In the data rows, the value 128 means zero.
Here are some points:
[127  74  76  84 143 160 142 120 166 174 143 197 104 151 140 195]
[156 138 139  65 131 116 129  79 132  95 129 136 165 141 140 113]
[154 140 127 104 137 119 135  89 117  98 113 118 152 125 128 104]
[102 123 165 223 107 133 127 166  83 132  86  77 129  82 137  33]
[149 101  76 112 119 150 136 118 134 134 145 156  91 120 120 208]
[131  86 103 128 131 133 133 131 112 132 120 126 108 118 139 151]
[140 114 140 115 127 136 125  61 104  96  81 102 166  82 114  54]
[132 108 124 137 124 129 127  84 107  81 106 109 140  85 114  85]
[104 153 138 211 103 130 105 187 119 164 137 111  85  97 103 150]
[116 188 181  64 143  87 127 144 155 173 134 132 183 206 170 119]
[122 109 122 143 134 134 119 115 138 106 139 144 134 117 104 124]
[139 108 114  89 152 130 150 100 126 101 141 144 147 148 146  98]
[147 121 115  88 133 127 139 103 125 132 131 119 143 135 144 150]
[139 122 120  93 136 123 144 121 145 130 141 133 128 155 125 144]
[137 140 112  97 143 127 139 126 162 141 161 146 123 169 137 172]
[108 131 124 172 119 152 117 174 140 149 155 127  75 113  94 157]
[117 163 160 142 114 103 118 167 133 152 133 129 131 141 143 145]
[147  95 108 108 149 144 147 122 102 105 128 128 132 127 131  73]
[107 119 109 193 125 158 114 166 124 148 147 127  73  99  81 151]
[114 122 138 104 129 135 140 155 155 163 141 157 145 166 162 117]
[123 153 145 108 135 118 140 158 138 145 154 130 140 184 155 140]
Then 16 other points, each followed by its number:
[118 146 158 146 134 111 128 143 130 133 128 106 148 141 141 112] 0
[141 118 132  99 158 129 129  61 129  62 110 110 176 112 148  51] 1
[120 119 133 119 129 126 124 121 137 125 122 136 128 131 125 130] 2
[131 143 166 120 120 104 118 110 102 113  88 111 152 129 143  93] 3
[115  72  49 172 122 188 132 157 157 155 163 186  52  98 112 206] 4
[119 171 174 137 127  97 135 160 140 129 137 106 152 172 149 103] 5
[129 141 158 147 129 117 128 129 123 117 122 102 153 132 145  98] 6
[150 113  68 130 114 164 134 110 126 111 146 139  67 103  84 196] 7
[120 113 105 152 132 150 121 141 129 136 147 132 119 109  94 128] 8
[109 124 117 134 137 136 121 129 120 145 121 126 133 131 145 109] 9
[134 122 106 120 127 135 128 116 135 135 129 134 127 117 123 170] 10
[131 165 193  87 132  83 120 106 116 106  93  98 199 145 168  59] 11
[137 115 120 131 132 131 126 118 129 113 134 122 134 123 128 132] 12
[109 169 161 134 127 115 128 153 137 158 121 118 165 163 171 114] 13
[101 151 154 155 119 108 122 173 138 163 139 124 124 152 131 137] 14
[124  97  90 149 127 149 128 122 132 132 124 124  99  76 106 138] 15
Which three of these numbered points are nearest to each point below, ignoring the 3 directions in which the first points spread most? Their numbers follow each, nearest first.
[140 113 109 103 146 145 131  91 122 107 134 135 165 119 115  94] > 8 12 14
[151 114  79  81 148 141 137 110 160 130 169 157 106 144 123 187] > 12 0 5
[129 139 136  67 140 113 129 123 152 138 138 146 141 158 148 171] > 11 2 10
[136 140 130  65 142 123 135 101 141 146 124 141 166 153 144 125] > 15 10 2
[137 136 155  99 134 108 138 111 123 114 116 109 166 153 161 114] > 6 0 12
[159  91  72 112 138 152 136  89 122 106 128 132  91  89  92 150] > 15 7 10
[131 139 158 102 133 110 143 135 135 140 123 137 159 170 182 112] > 13 6 4
[126 173 164  84 136  84 138 169 141 173 151 135 166 207 189 161] > 6 12 0
[134  86  94 115 130 149 128  91 130 102 125 144  98  98 103 140] > 2 14 11
[ 99 199 180 201 100 103 113 222 120 170 140  97  93 152 116 142] > 7 5 12
[ 99 186 150 206 100 116 113 226 130 175 158 112  67 151 106 176] > 7 5 12
[105 103 113 173 115 157 127 153 137 141 129 154 103 103 136 125] > 4 13 9
[105 162 166 222  84 104 102 206 106 169 116 108  75 117 108 163] > 3 11 10
[138 115  92  95 135 137 140  95 138 129 134 143 126 121 130 178] > 10 11 15
[117 116 139 165 118 129 130 176 130 138 143 138 113 129 116 118] > 14 5 2
[144 117 108 131 115 150 125  81 102  95 104 113 128  81 101 116] > 10 7 11
[138 119 135  78 152 130 144  98 146 127 129 132 165 166 156 110] > 0 6 13
[107 160 139 155 128 112 113 179 138 170 152 117 101 156 121 180] > 0 12 14
[119 156 130 126 138 114 121 140 122 145 132 124 126 148 118 118] > 14 8 2
